Look-ups in named tables: a row name and a column name give one cell, copied from the table.

makidif =
|  | nimuvo | gozagim | gib | luzoka | vos | zab |
|---|---|---|---|---|---|---|
| ruz | 90978 | 46699 | 49582 | 12060 | 47886 | 40913 |
| zof | 59256 | 77554 | 30986 | 58160 | 55002 | 37677 |
| dag | 56821 | 35338 | 69956 | 67427 | 46563 | 36259 |
| sameda | 47022 | 56387 | 45388 | 45430 | 51748 | 58274 |
| tul | 65420 | 71491 | 42630 | 60742 | 45290 | 37344 |
| vem | 54468 | 42998 | 62938 | 44753 | 53517 | 46827 |
| kir | 73383 | 56513 | 42567 | 39887 | 56489 | 44485 |
| rem | 34971 | 39098 | 19052 | 56197 | 68175 | 54797 |
| viz | 36293 | 12305 | 58873 | 26160 | 49695 | 75713 |
| lise | 44587 | 36667 | 57436 | 35794 | 45081 | 71084 |
| vivekes | 58974 | 38838 | 82867 | 76977 | 39579 | 10631 |
| muna | 77875 | 41606 | 58939 | 23601 | 44967 | 45585 |
| gopota | 49183 | 49321 | 43583 | 56991 | 55441 | 22748 |
| zuv | 43303 | 49442 | 37128 | 46662 | 60665 | 54956 |

What is the nimuvo of vivekes in makidif?
58974
What is the zab of dag in makidif?
36259
What is the gib of ruz in makidif?
49582
What is the vos of sameda in makidif?
51748
What is the zab of ruz in makidif?
40913
What is the vos of zof in makidif?
55002
What is the gib of vivekes in makidif?
82867
What is the luzoka of lise in makidif?
35794
What is the gib of tul in makidif?
42630
What is the vos of zuv in makidif?
60665
What is the gib of viz in makidif?
58873
What is the gozagim of gopota in makidif?
49321
What is the gozagim of viz in makidif?
12305
What is the luzoka of ruz in makidif?
12060
What is the nimuvo of lise in makidif?
44587
What is the vos of gopota in makidif?
55441
What is the nimuvo of muna in makidif?
77875

Table vori
	vem	zirit	papoki	kuf	pom	dolume	zakorid	pufe	vuvoz
lirure	-11.43	-69.13	-82.43	64.77	5.63	93.10	-10.10	-11.33	84.71
palari	65.48	-39.16	-14.71	68.06	-42.81	0.02	-32.28	-17.35	-49.61
rakaz	20.26	-0.12	-33.32	24.59	-53.99	61.27	-0.98	57.04	45.93
kaz	40.29	-31.76	-6.75	26.07	31.86	18.66	-15.45	39.79	11.28
posa	85.52	75.90	9.12	-29.57	-41.71	-64.21	88.70	3.34	50.85
zeseta	36.88	-2.48	35.82	42.80	11.34	-27.10	-11.47	18.10	-24.88

zeseta, zirit => -2.48
zeseta, dolume => -27.10
posa, pufe => 3.34
kaz, zirit => -31.76
rakaz, zirit => -0.12
kaz, pufe => 39.79
palari, pufe => -17.35
lirure, vuvoz => 84.71

sil
         bodibeg  zigefo   vok  matinu  tar  zigi  pibedag  mavoda  gur  rivane
bazazim     -176     156   284     250  461   233       69     346  -99     525
duv          768     279   221    -228   52  -293      310     139  272    -219
lavimo       -26     -63   407     638  379   705      -84     324   -3     648
falekef      100    -160   288     620  294   765     -107     293  155     618
verufu       409     468   368    -333  320  -518      361     203  -39    -120
bugib        329     422   200    -291  285  -412      353     234   63     -29
sif          564     -55   -45     207   -8   373      103     213  509     202
ripo         326     393   156    -300  269  -400      339     234   91     -17
bune         463    -120  -112     308  -19   516       53     241  530     314
bidasos     -142    -113   228     691  361   827      -97     364   93     768

rivane of bazazim: 525
tar of bune: -19
mavoda of bune: 241
vok of duv: 221
mavoda of verufu: 203
zigi of bune: 516
zigefo of bugib: 422
gur of bugib: 63
matinu of bugib: -291
pibedag of lavimo: -84
vok of bune: -112
Row with the largest bodibeg: duv

Table mel
	perat	kuvimo	gup	vis	ginogi
dis	78	124	72	162	67
sep	79	99	186	60	194
lol	103	96	60	174	74
nema	122	182	182	107	186
rez	194	121	77	171	102
tekugat	62	58	107	181	65
pigo	70	56	73	150	78
mave	169	64	99	152	125
moku	65	64	79	192	55

sep, gup: 186
sep, perat: 79
tekugat, vis: 181
mave, gup: 99
pigo, ginogi: 78
nema, ginogi: 186
rez, perat: 194
mave, kuvimo: 64
nema, perat: 122
dis, gup: 72
sep, kuvimo: 99
lol, gup: 60
nema, gup: 182
Which row has the largest ginogi? sep

roz:
         mes  nunese  kuge  nal  pagig  vamoniz  bopubo
laba     116     114   115  117    115      115     113
pir      115     112   115  117    115      118     113
git      114     116   116  116    117      119     119
nuzudiv   67     148    32  141    116       61      87
tisuv    197     149   202   80    131       78     189
dorino   114     117   115  116    115      117     116

What is the nunese of pir in roz? 112
What is the pagig of tisuv in roz? 131
What is the nal of tisuv in roz? 80
What is the mes of git in roz? 114
What is the kuge of nuzudiv in roz? 32
What is the nunese of git in roz? 116
What is the bopubo of dorino in roz? 116
What is the bopubo of git in roz? 119
What is the nunese of dorino in roz? 117
What is the kuge of dorino in roz? 115
What is the bopubo of laba in roz? 113
What is the pagig of git in roz? 117
What is the kuge of git in roz? 116
What is the pagig of pir in roz? 115
What is the mes of pir in roz? 115

goze =
,lokatan,penorim,kir,lono,sinuvis,banolop,mome,vod,galifer
zuriliv,119,129,80,58,91,193,109,166,115
nenoni,63,160,61,66,77,62,45,155,103
guf,143,93,134,101,100,91,117,148,14
suzo,83,166,78,176,60,75,52,120,67
gususa,136,41,131,40,108,152,136,88,73
gokova,123,37,55,63,98,38,144,90,114
kor,76,59,79,126,92,35,116,46,164

guf, galifer -> 14
suzo, banolop -> 75
zuriliv, penorim -> 129
zuriliv, banolop -> 193
suzo, lono -> 176
gususa, kir -> 131
guf, mome -> 117
guf, lono -> 101
zuriliv, lono -> 58
gokova, lono -> 63
Which row has the largest mome? gokova

kesir.csv
,ranatuf,vebi,dobepam,raz
numim,0.596,0.372,0.627,0.309
tirak,0.492,0.627,0.216,0.653
rakanab,0.311,0.541,0.568,0.478
mufam,0.654,0.404,0.583,0.339
gisag,0.474,0.613,0.455,0.490
tov,0.510,0.388,0.431,0.576
gudid,0.519,0.636,0.448,0.604
varagi,0.465,0.286,0.587,0.424
dupeloz,0.559,0.415,0.666,0.307
tiz,0.757,0.524,0.688,0.520

What is the raz of gisag in kesir? 0.490
What is the raz of mufam in kesir? 0.339
What is the raz of gudid in kesir? 0.604
What is the vebi of dupeloz in kesir? 0.415
What is the raz of tov in kesir? 0.576
What is the dobepam of numim in kesir? 0.627
What is the vebi of tiz in kesir? 0.524
What is the ranatuf of tov in kesir? 0.510
What is the raz of dupeloz in kesir? 0.307
What is the vebi of gudid in kesir? 0.636
What is the vebi of tov in kesir? 0.388
What is the dobepam of gisag in kesir? 0.455
What is the vebi of mufam in kesir? 0.404
What is the vebi of varagi in kesir? 0.286
What is the dobepam of tov in kesir? 0.431
What is the raz of varagi in kesir? 0.424

deminu
|  | latinut | luzip | ritinum | ses |
|---|---|---|---|---|
| ril | 46 | 82 | 197 | 101 |
| fite | 45 | 105 | 205 | 91 |
| gevupa | 133 | 218 | 62 | 103 |
| lave | 37 | 77 | 198 | 64 |
| vedadil | 208 | 205 | 63 | 177 |
| ros | 113 | 162 | 153 | 43 |
| dofo | 43 | 51 | 165 | 174 |
| firotup | 106 | 29 | 92 | 167 |
| vuv | 83 | 36 | 159 | 43 |

What is the ritinum of firotup in deminu?
92
What is the latinut of lave in deminu?
37
What is the ritinum of fite in deminu?
205
What is the latinut of vuv in deminu?
83
What is the ses of firotup in deminu?
167
What is the ses of vuv in deminu?
43
What is the latinut of ril in deminu?
46
What is the latinut of ros in deminu?
113
What is the latinut of firotup in deminu?
106
What is the ses of vedadil in deminu?
177
What is the luzip of lave in deminu?
77
What is the luzip of ril in deminu?
82
What is the luzip of firotup in deminu?
29
What is the ritinum of ril in deminu?
197
What is the latinut of gevupa in deminu?
133
What is the ses of lave in deminu?
64

toz:
columns: tudib, fer, rinog
nepoma: [551, 739, 126]
mudapur: [141, 137, 783]
zer: [741, 213, 719]
vofonov: [46, 822, 81]
gim: [728, 817, 86]
gavu: [197, 203, 677]
pilidat: [815, 645, 279]
dap: [99, 774, 86]
tela: [584, 565, 347]

rinog of zer: 719
fer of gim: 817
tudib of mudapur: 141
tudib of pilidat: 815
rinog of tela: 347
tudib of zer: 741
rinog of gavu: 677
tudib of tela: 584
fer of mudapur: 137
fer of dap: 774
rinog of pilidat: 279
fer of pilidat: 645
fer of gavu: 203
rinog of mudapur: 783
tudib of dap: 99
tudib of vofonov: 46
rinog of dap: 86
tudib of nepoma: 551
rinog of vofonov: 81
fer of vofonov: 822
Row with the largest fer: vofonov

nepesur
|  | kis | pusa |
|---|---|---|
| pavugom | 228 | 144 |
| fotin | 97 | 149 |
| lim | 120 | 26 |
| kiz | 219 | 118 |
| pibifu | 125 | 83 |
| reveb | 174 | 157 |
| lakul | 126 | 72 |
| mulas | 132 | 121 |
| mopasob | 111 | 174 |
| kogakoz | 129 | 118 |
| mas | 99 | 133 |
| lepivon | 172 | 151 |
| dem | 192 | 184 |

What is the pusa of dem in nepesur? 184
What is the kis of mas in nepesur? 99
What is the pusa of mopasob in nepesur? 174
What is the kis of lim in nepesur? 120
What is the pusa of kogakoz in nepesur? 118
What is the pusa of lepivon in nepesur? 151
What is the kis of lakul in nepesur? 126
What is the pusa of reveb in nepesur? 157
What is the kis of kiz in nepesur? 219
Row with the largest kis: pavugom

